Each path below is one point turned by a fixed rotation once a step. After each direction that follows a path, write how fast that rotation turns it, in degrees each step (0 if it stays still).
Each turn is a multiple of 5 degrees from 10 to 175, or 0.
Each row of a path follows its step; steps can be skipped.
Rotation 1:
step 0: 9, 9, -29, 23, 1, -23, -8, 6, -16, -6, -27, -5, 15, 7, -28, -7, -35, -5, 6, 28, 0, 24, -12, -14, -4, -19, 10, -33, -13, -1, 16, -55, 16, -18, 21
step 1: -23, -1, 54, -32, -9, -28, -38, -17, 17, -3, 6, -9, 29, 1, -26, -10, 12, 0, -1, -11, 15, -6, -3, 15, -11, 8, 2, -37, 21, -1, 20, -6, 23, 18, 13
step 2: 17, 2, -14, 6, -42, -2, 16, 20, 24, 8, -34, -10, -13, 23, 3, -12, -28, -6, 37, 5, 20, -5, 11, 33, -28, -13, -32, -32, -19, -2, 12, 14, 9, 8, 0
step 3: 18, -7, 24, 36, 6, -14, 4, -19, 10, 12, -19, -31, 0, -15, -16, -9, 12, -16, 1, 21, -15, 11, -23, -3, 24, -21, -17, -31, 42, 5, 16, -35, 24, -16, -23
step 4: 29, 12, 4, -40, -24, -30, -21, -16, 0, -5, 16, -12, -7, -3, 0, 5, 10, 15, 23, -20, -25, -23, 36, 40, 12, -16, 2, -30, 7, -31, -7, -6, 11, 13, 4
step 5: 0, -3, -3, 2, -48, -39, 22, -19, 14, -3, -23, 3, -5, -2, -16, 7, -32, -22, 48, 19, 10, 13, -14, -8, 14, -18, 11, 12, -25, 9, -10, -7, 13, -20, -26
step 6: 8, -18, 18, 10, -9, -31, -39, -10, -13, 9, -6, 0, 31, -24, 38, -8, 0, -15, 3, 1, -28, 1, -17, -14, -9, -9, 13, -40, 18, -14, 15, -9, 20, -35, 31
step 7: 33, 2, 2, -25, -29, -7, -29, 10, 13, -10, 43, 8, 31, 26, -39, -17, -16, -8, 24, 14, -2, -4, 2, 7, -7, -2, -21, -22, -29, -12, 5, 17, 21, 11, -16
step 8: -24, 1, 9, -11, -39, 8, 13, -19, 19, 27, -14, -39, -14, -26, 11, -19, -29, -49, -1, 6, 8, 3, -24, -10, 5, 0, -27, -16, -12, -15, 28, -11, 3, -16, -7
step 9: 22, -4, -16, -8, 1, 11, -2, 2, -28, -23, -14, 8, 36, -36, -5, -4, 13, -9, 8, 9, -22, -3, -4, 26, -25, -17, -20, -36, 27, -38, -3, -26, 33, 2, -13
step 10: -6, 7, -27, -26, -21, -31, -10, -22, 29, -7, 14, -18, 3, -15, -56, 4, -21, 3, 6, 4, 3, 9, 33, -8, 1, -10, 13, -32, -9, 6, 25, -16, -18, 2, -26
-14, 8, 4, -1, -7, 11, -6, -2, -5, 3, -6, -7, 2, 6, -5, 1, -5, -2, 7, 9, -5, -19, 0, 7, 3, 5, 10, 8, 1, -4, -1, 1, 0, 1, 0	110
-1, -1, 5, -10, 6, -1, -9, -10, 0, -15, -3, 2, 1, 4, 8, 2, 0, 12, -15, 8, -5, -8, -1, 2, -5, -7, -8, 2, 2, 2, 2, -1, 9, -7, -4	130
-1, 3, -4, 11, 10, 8, -8, 3, -1, -1, -8, 4, 15, 0, 7, 3, 2, 2, 7, -1, -14, 10, 8, -1, 11, 5, -1, -2, 2, 2, 12, -6, 6, -1, -3	120
-9, -11, 1, -1, -2, -8, -15, 9, 2, 3, 1, 10, -2, 13, 0, 8, 5, -3, 6, -1, 2, 1, -5, -10, -11, -2, 5, 5, -7, 1, 8, -6, 4, 0, 8	65
Rotation 2:
step 0: -11, 3, 0, 53, -10, -23, -8, -13, -20, 13, 1, -33, -6, -11, 6, 15, -15, 24, -17, -27, -1, 15, -34, -8, 25, -3, 0, 27, 24, 21, 7, -44, 4, -6, -11
step 1: 9, -2, -6, -11, 8, -24, 4, 26, -2, 19, -12, -6, -19, -22, -4, -4, -18, 19, 46, 18, 18, 9, -18, -30, 12, -32, 40, -2, -5, 5, 22, 11, 42, -14, 24
step 2: -30, -3, -9, 41, -8, 4, -3, -34, 8, -4, -3, 12, 9, -35, -23, 40, 1, -37, 9, -7, -7, 17, -2, 5, 11, -10, 8, -22, 17, 7, -25, -14, 30, -6, 39
step 3: -2, 5, -15, 23, 10, -6, -13, 12, -14, 32, 3, -55, -27, -13, -39, 21, 26, 4, -15, -11, -5, 0, -25, 5, 0, -15, 34, 7, -1, 23, 21, -4, 4, -19, -31
step 4: -9, -1, 9, 0, -10, -4, -5, 18, 21, 17, -11, 18, -49, -7, -17, -8, -41, -17, 17, 5, -9, 7, 14, -16, 7, -19, 38, -18, -30, 17, -2, -28, 35, 27, 10
step 5: -15, 15, 5, 38, 3, 5, 20, 20, -1, 5, -13, -1, 46, -16, -12, 41, -10, -22, -33, -39, -1, 8, -28, -6, 6, -5, 17, -29, 2, -16, 3, -27, 21, 0, -1
step 6: -16, 5, 19, 19, -6, -15, -6, 16, -26, 33, 0, -1, -11, -29, -32, -4, -7, 14, 3, 36, -35, -21, -28, -20, -1, -16, 39, -3, -21, 0, 6, 18, -15, -23, -24
step 7: 14, 14, 4, 20, 4, 2, 1, -4, 37, -8, -18, 39, -38, -4, -8, 1, -2, -34, 6, -19, -43, 36, 1, -23, 29, -4, 15, -40, -3, -5, 7, 2, 12, -7, 1
step 8: -8, 35, -17, 9, 29, 20, -20, 20, 20, 0, -15, -23, 47, -20, -17, 22, -2, -24, -16, -19, -15, -18, -11, -6, 7, -21, 38, 6, -15, 10, -1, -12, -35, -8, -10
step 9: -17, 4, 34, 6, -14, -37, -8, 13, -4, 17, 22, 10, -26, -39, 2, -29, -5, -14, 12, -7, -43, -7, 2, -29, 7, -20, 3, 18, -10, -3, 7, -35, -18, 5, -30
step 10: 24, 23, -15, 9, -8, -3, 26, 23, 29, -31, -29, 26, 25, -11, -13, -13, -4, -5, 15, -18, -16, 36, -4, -5, 19, 0, 32, 10, 1, -31, 27, -18, 20, -24, -5
-1, 1, 7, 4, 10, -3, 7, 2, 11, -15, -4, 2, -7, 14, -4, -5, 1, 3, 11, 3, 0, 1, 3, -11, -3, -5, -3, 0, -6, 3, 0, 2, 15, -2, -4	125
3, -4, 5, 12, -3, -1, -7, -7, 0, 6, -1, -3, 4, 3, 9, -6, 1, -16, -8, 2, 7, 8, 4, -8, -5, -5, 11, 12, -7, -7, 3, 9, 5, -1, 1	0
4, 0, 3, 8, 2, 0, 1, -8, -4, 1, -6, 6, 3, 0, 9, 6, -4, 11, 3, 9, -1, 0, -15, -10, 9, 2, -2, -9, 4, -3, -2, 16, -3, -10, 8	70
-6, 4, 0, -16, 2, 4, 8, -10, 4, -2, 1, 1, 2, 2, 0, 10, -15, -8, -7, -4, 3, 0, 9, -2, 1, 2, 2, -1, -2, -1, 4, -2, 3, -19, 7	125
0, -3, -6, -4, -3, -1, -4, 9, 2, -10, 6, 1, -2, -3, 0, 0, 9, 2, -12, -16, 7, -5, -9, 0, 12, -4, -3, 0, -3, -5, 10, 11, 9, -4, -3	155
-10, -6, 4, 5, -1, -7, 2, -12, 17, 1, 8, 13, -8, -6, 9, 7, -2, 1, 4, -6, -3, -2, -1, 7, -2, 9, 3, 0, 2, -7, 0, 1, 3, 10, -4	145
-9, -5, 3, -4, -4, -6, 8, 10, -5, 0, 15, 5, 17, -8, 4, -2, 1, -3, 9, 2, 4, 3, -4, -10, -11, -7, -2, -5, 5, -7, 0, -3, 4, -2, 1	90
Rotation 3:
step 0: -3, 22, -43, 3, 20, 11, -15, 6, -25, -2, -23, 10, 2, -4, -13, -25, 20, -6, 22, 3, -22, 8, -6, -28, -10, 1, -24, 8, -25, -8, 35, -6, -6, -7, 14
step 1: -17, -36, 28, 38, 22, -5, 30, 10, -30, -2, 21, -5, -7, 4, 3, -7, 11, -4, 0, -17, -15, -15, -11, -1, -7, -2, 4, -17, 13, 14, 8, -18, 13, -14, 33
step 2: -2, 24, -18, -7, 22, -22, 11, -38, -3, 6, 11, -21, 10, -6, -32, 27, 18, -30, 7, 4, 27, -19, -4, -9, 12, 0, 25, -7, -22, -21, 1, -6, -5, -18, 8
step 3: 19, -4, -19, -2, 24, 8, -22, -8, -11, 13, 1, -6, -3, -9, 17, 4, -21, 0, -21, -38, 22, -3, -36, 10, -4, -20, -38, -27, -8, 26, 7, -9, -5, 11, 11
step 4: -29, 8, 4, -9, -18, 19, 0, -16, 3, 19, 27, -35, -6, 0, -14, 6, 9, 24, 5, 29, 8, -24, -13, 19, -17, -25, -12, 1, 29, -1, -1, 18, 27, -15, 11
step 5: 3, -9, -10, 19, -8, -9, 5, -7, 13, 14, -13, 1, 34, -7, -23, -21, -1, -10, 7, 0, 32, 20, 12, 1, -2, -1, -27, -23, -35, -8, 3, 35, 27, 22, -8
step 6: 3, -22, 12, -31, -4, 1, 4, 8, -33, 16, -14, -15, 6, 7, -3, 13, 0, -7, -29, -7, -21, 15, 11, -28, 10, -19, -33, 23, 16, 19, 11, 3, 30, -20, -5
step 7: -22, 6, 6, 17, -31, -13, 5, -38, -18, -28, 0, -4, 28, 27, -2, 5, 16, 9, -26, -1, -15, 5, -8, 17, 26, 12, 6, -8, 4, -31, 10, 4, 7, 20, 14
step 8: 4, 19, -37, -6, 4, -12, -10, 4, -11, -7, -18, 6, 30, -15, -19, -15, -7, -3, 4, -2, -4, 14, 2, 2, 27, -5, 15, 14, -6, 56, -19, -14, 14, 3, 26
step 9: -29, 23, -29, 18, -9, 6, -5, -9, -24, -11, 1, 6, -26, 14, 21, -12, -4, -14, 10, -18, -23, -7, -4, -16, -22, 6, -6, -15, 25, 10, 42, 12, 11, -25, 5
step 10: -23, -9, 5, 19, 18, -16, 20, -9, -12, 5, 20, 0, 22, -15, -4, -21, 24, 1, 20, -8, 27, 7, -2, -13, 2, -2, 26, -32, 27, -6, -30, -28, 21, 0, -5
-7, -5, -8, -13, 2, 0, 4, 4, 14, 10, 5, 1, -6, 0, 1, -1, -1, -2, -8, -4, 6, -7, 3, 8, 1, 6, -14, 3, 1, -10, -7, 2, 12, 7, -3	45
-2, 15, 1, -3, -2, -1, 4, -10, -7, -9, -2, 6, 1, -10, 7, 2, -9, 3, 2, 0, 9, -9, -7, 8, -12, 7, -4, 7, 1, 12, -5, 3, 3, 3, -7	70
-11, 11, -1, -9, 1, -8, -7, -7, -1, 1, 3, -1, -9, 9, -9, 7, -2, -5, -2, 11, -7, -7, 11, 1, -7, -3, 4, 1, 1, -5, 13, 6, -4, -2, -5	155
4, -13, 2, 14, -6, -3, -9, -3, -3, -3, 2, 10, -2, 10, 8, 2, -8, -10, -2, -4, 1, -7, 6, 12, -3, 5, -3, -12, -5, 2, 3, 6, 1, 4, 4	175
14, 5, -10, -4, 0, -5, -1, -3, 0, -1, 4, -5, 4, 5, 5, 11, 1, 1, 1, 12, -8, 7, -4, 10, 0, -1, -9, -4, 9, -2, -4, -11, -6, 12, 6	85
